Each row of X is roughly a mix of the hidden directions of one of 4 groups.
X:
[[ 22   0  17   4 -67 -34 -38 -31 -13 -25]
 [ 18 -61 -37 -14  21  -2 -38  44  -8   9]
 [ 58   1   4  22  27  48  35 -19 -30 -12]
 [-11 -37  28  23  -8  33  64  38   3  11]
 [-24  -2  31   5 -48  16 -29   4 -65 -20]
 [-21  56  31  30   4  -8  29 -33  45 -10]
 [  5 -53 -27 -34  40  24   6  10  34 -36]
 [  2 -27   3  23  -1  26  81  32  -1   1]
 [-25   3 -12  34  37  23  -1 -57 -20  46]
 [-14  69  10  31  13  -7  22 -42  32  -3]
 [-35 -11  47  -6 -27  40  41  34 -16 -23]
 [-12  68   7  22 -19  30  16 -12  50 -12]
 [-31   0  23  41 -24  10  67  26 -18  15]
 [ 28  -9   5 -34  34 -42  51 -24  35 -12]
 [-13  25  48 -37 -37   1  35 -22   0 -45]
 [ -7 -74  34 -20  15 -33   5  27  10 -18]
 [ 13  62 -44  12 -13  31  -7 -28 -32  23]
 [  0 -18  55 -23 -39 -17  25 -18 -37 -39]
 [-14 -29 -17 -26  22  -3 -68  -9  44 -22]
 [ 47 -33 -16 -31  40  32  46  -3  -4 -17]
 [  9 -47 -13  -7  35  38  51  15  22 -34]
 [-30 -13  43 -12 -11  35  59  35   5 -21]
 [  5  53 -37  47  30  11   6 -18  36  21]
 [ 35  -7 -24 -13  59 -37  16 -35  23  27]
 [-63   4   8 -23 -17 -35 -35  12  44  15]
 [-29   9  15  19 -56  32 -38  24 -40 -17]
 [ 23 -41 -47 -11  26 -13 -40  14 -43  22]
 [ 25   3 -30 -15  52 -26  31  -8  58  11]
 [-15   3  27  53   8  68   0 -19  10 -24]
 [ -3  -8 -24 -58  45 -18   9  -5   0  55]
 [  3 -18  28  19 -10  30  75  31 -19  14]
 [  5 -79  -2  -5  19 -13 -19  48   7   6]
 [-25  32  58   0 -20  -7  40 -24  31 -29]
 [ 22 -31 -24 -71  32 -16  29  10  15   6]
 [  2  34 -34 -27  15 -31 -58 -40  -1 -20]
 [-41   4  25 -30  14  21  32  38 -44 -35]
 [-12   0  23  36 -20  15  74  26 -23  16]
 [ 12 -18  12  10  10  35  83  18 -17  -8]
 [-29  20  63   0 -14 -15  32 -15  41 -32]
 [  3  37 -22 -14  -8 -42 -69 -30  -1   6]
 [  4  79 -14   7 -21  29  20 -37  -1  -4]
 [-23  20  40 -40 -14 -40 -34 -27 -24 -36]
 [-12   7 -14 -42 -24 -71 -20  26   2  26]
 [ 33   8 -42   7  27 -39 -46 -39  -2  27]
 [ 10  46  13  -4 -24 -32 -62 -24 -19  27]
 [ 25  11 -46 -10  58 -38 -23 -29  -3  21]
 [ 56 -15 -14  -6  40  32  46 -28 -19  -7]
 [ 12  -3 -29 -54  33 -36   9   0 -16  54]
 [ 10 -61 -11 -13  19 -31 -33  12 -51  21]
 [  1  20 -38  52  32  11 -24  17  46  30]
 [ 51   0  -2  11  42  47  37 -29 -25   3]
 [-25  30  -6 -22   3 -28 -74 -34  -3 -11]
 [-16 -60  43   0  21 -35   4  28  35 -13]
 [ 39 -20   8   2  28  58  39 -10   9 -41]
 [ 36  13 -44  13   5 -37 -50 -33  23  20]
 [ 67 -18 -20 -38  23  -1  42   6 -18 -11]
 [ -3  79 -14  24 -22  33  10 -27   9   9]
 [  7 -12  27  30 -15  26  74  30 -16  16]
 [ 21 -11 -61  31  20  21 -27  20 -13  47]
 [ -5  29  -2  -9 -11 -32 -82 -25   5  11]
 [-37  -6  39   4 -40  45  27  42  -4 -22]
 [ -8   0 -22 -12  76  13  41  18  22  22]
 [ 74   7  -5  -3 -16 -12  22  29 -43 -19]
 [ 24   9 -49   0  58 -27 -26 -25   5  33]
 [ -9  -1 -11 -33   0 -28 -84 -11  17   5]
 [-37  13  33  57 -20  43 -22  -5  17 -26]
 [ 45   3 -33  10   7 -39 -16 -35  54  21]
 [-17  -1 -16 -43 -27 -68 -20  32   5  16]
 [-22  21  54   7 -14  -1  46 -12  49 -28]
 [ 43 -22 -19 -68  22 -18  31  23   5  -3]
 [-25  39  42   9 -29  -7  25   0 -59  25]
 [  4  34  23  29 -18   8  66   1 -46  12]
 [ -5 -76  26 -17  13 -23  -6  41  15 -14]
 [ 21   0 -31  -2  50 -11  28  -4  64  26]
 [ -1 -40 -27 -16  17  -5 -55   5  59 -12]
 [ -3 -32  35  31 -19  30  53  41   5  24]
 [-22  37  54  -5 -21  -5  42 -29  26 -31]
 [  3   2  13  43  31  62  15 -49   1  -7]
 [  0 -51 -25 -19  30  13 -33   7  55 -27]
 [-14  54  25  21 -16  21  43 -18  48 -15]
 [  8 -53 -26 -10  33  20 -15   8  57 -29]
 [-58  15  17  44 -39 -10 -43   1  13  -4]
 [-12 -39  57 -41 -17 -25  27   0  -6 -37]
 [-29  -1  35  -7 -39  15 -14  11 -66 -31]
 [-12  23  30  62 -44  18 -23   3  -1 -37]
 [ 20 -19 -49 -28   7  -1 -58  16 -44   5]
 [-11  12   7  52  30  49   3 -50 -17  22]
 [  1  51  29  23 -23  -3  38 -12 -56  17]
 [ 25 -19 -23 -63  49  -4  29  -4   6  28]
 [-15  45  49  10 -26  -2  11 -12 -58  23]
 [ 16 -62 -34  -2  23  -6 -38  39 -16  22]
 [-36  -8  16 -17  50  36  42  28 -36   5]
 [  2  76 -23  27  10  10  15 -44  10   7]
 [  1  56   3   3 -23 -37 -52 -29 -24  20]
 [-24  -4  20  59  -3  53  -3 -29  16 -34]
 [ 78   4  -4   9  -7   1  33   0 -34 -32]
 [ 37 -15  12  13 -26  29  19  36  -2 -67]
 [ 45   1 -31  19  -3 -36 -34 -42  38  26]
 [  7 -14 -26 -67  37 -27  13   6   0  43]
 [ -6   9 -25 -28  15 -24 -76 -28  20 -17]
 [  6 -22  51  -2 -56   3  43  -3  29 -24]
 [-75   8  18  29 -16   8 -39  -4  28   9]
 [ 28  42   4  12 -15  -6  60  -4 -52  17]]

In each list below, one row fits none of the groups, and each other row fits one group, some only roughly. Which row is it?
    K_67: [-24 -15  41 -27   9  19  69  24  -3 -24]
    K_844: [-33  -1   9  29 -55 -10 -34  31  26 -40]
    K_952: [ -2  57 -12  52 -10  36  11 -13  20  37]
    K_28: [ -1 -19  57 -18 -46 -10  42  -7  -3 -39]
    K_547: [-24  33 -10  22 -55  50 -22   0 -23 -29]
    K_406: [  3 -66  19 -44  -2 -28  -9  17 -36 -19]
    K_611: [-10   5  21  -8 -36 -14 -38 -10 -71 -30]
    K_793: [ 46   4 -13 -11 -13 -62 -20 -46  21 -11]
    K_595: [  6   2  29  56 -14  56   6  -7   7 -45]
    K_704: [ 21  16 -61  19  43 -16 -37  -8  15  32]
    K_558: [-22  26  30  33   0   5  16   4  76 -20]
    K_50: [-37   1  60   3 -16 -12  -9  12  56 -29]

K_547
    K_40: [-28 -14  71 -18  -7 -43   3 -10  21 -28]
    K_87: [-38  -1   9  -2  21  55  39  56  -1   0]
    K_696: [ -5  55  -6 -31  -3 -34 -54 -24  26  14]
    K_668: [ 45   0  -8  -1 -23 -57 -30 -49  19  -7]
    K_910: [  5 -37 -17 -67   3 -31  17  30  30 -18]
    K_918: [ -3  10 -37  -9  56   8  30  21  56  18]
    K_319: [ 30  13 -66  11  17  24 -10 -19 -43  31]
    K_85: [ -9  52   1  41   4  21  31 -10  60   2]
    K_80: [ -3 -22  59 -27 -27 -11  54 -11  -6 -30]
    K_971: [ 56 -11 -28 -50   1 -33  26  26 -14 -18]

K_696
    K_444: [ 38   9 -37 -10  27 -45   3 -22  58   6]
    K_578: [-26  53  51  -6 -40  -1  20 -32  -2 -19]
    K_862: [-14  38   7  59  11   8  21  -9  54  28]
    K_735: [-14  -7   7 -33  68   1  57  10 -14  -1]
    K_864: [ 27 -43 -51  15  29  17 -16  42   3  31]
    K_985: [-26 -18  68 -28 -24 -36 -17  -1  -8 -31]
    K_815: [ -3  54 -15  40  24  12  18 -13  61   1]
    K_652: [ 23  11 -68  21  32  12 -21  -6 -32  34]
    K_41: [-11 -17 -37 -15   8  13 -79  10  31  -5]
    K_954: [-18  61  16  18 -31 -32 -25 -26 -36  19]
    K_568: [ 34 -25 -67  17  29  25   3  20  -4  33]

K_41
    K_817: [ -6  77  -5  29  -7  24  20 -26  32  -2]
    K_535: [ 11 -18  -9  20 -54  24 -37  41 -46   3]
    K_258: [-21   8 -20  -4  45  14 -32   4 -72  17]
    K_601: [  9  -3 -14 -26  67 -14  52   2  36   7]
    K_318: [-33  20  74  -5 -20 -17  16 -24   6 -32]
    K_95: [  0  -6   6 -39  57 -11  66   8  11 -11]
    K_855: [ 24 -19  22   7 -38   1  40   7  71  -9]
    K_134: [-24 -26  68 -23 -23 -19  25  12  23 -31]
    K_119: [ 44  15  15   5 -16  12  64  16 -42  27]
    K_877: [ 52 -27  -1 -34  24  36  43  10  -3 -33]

K_535
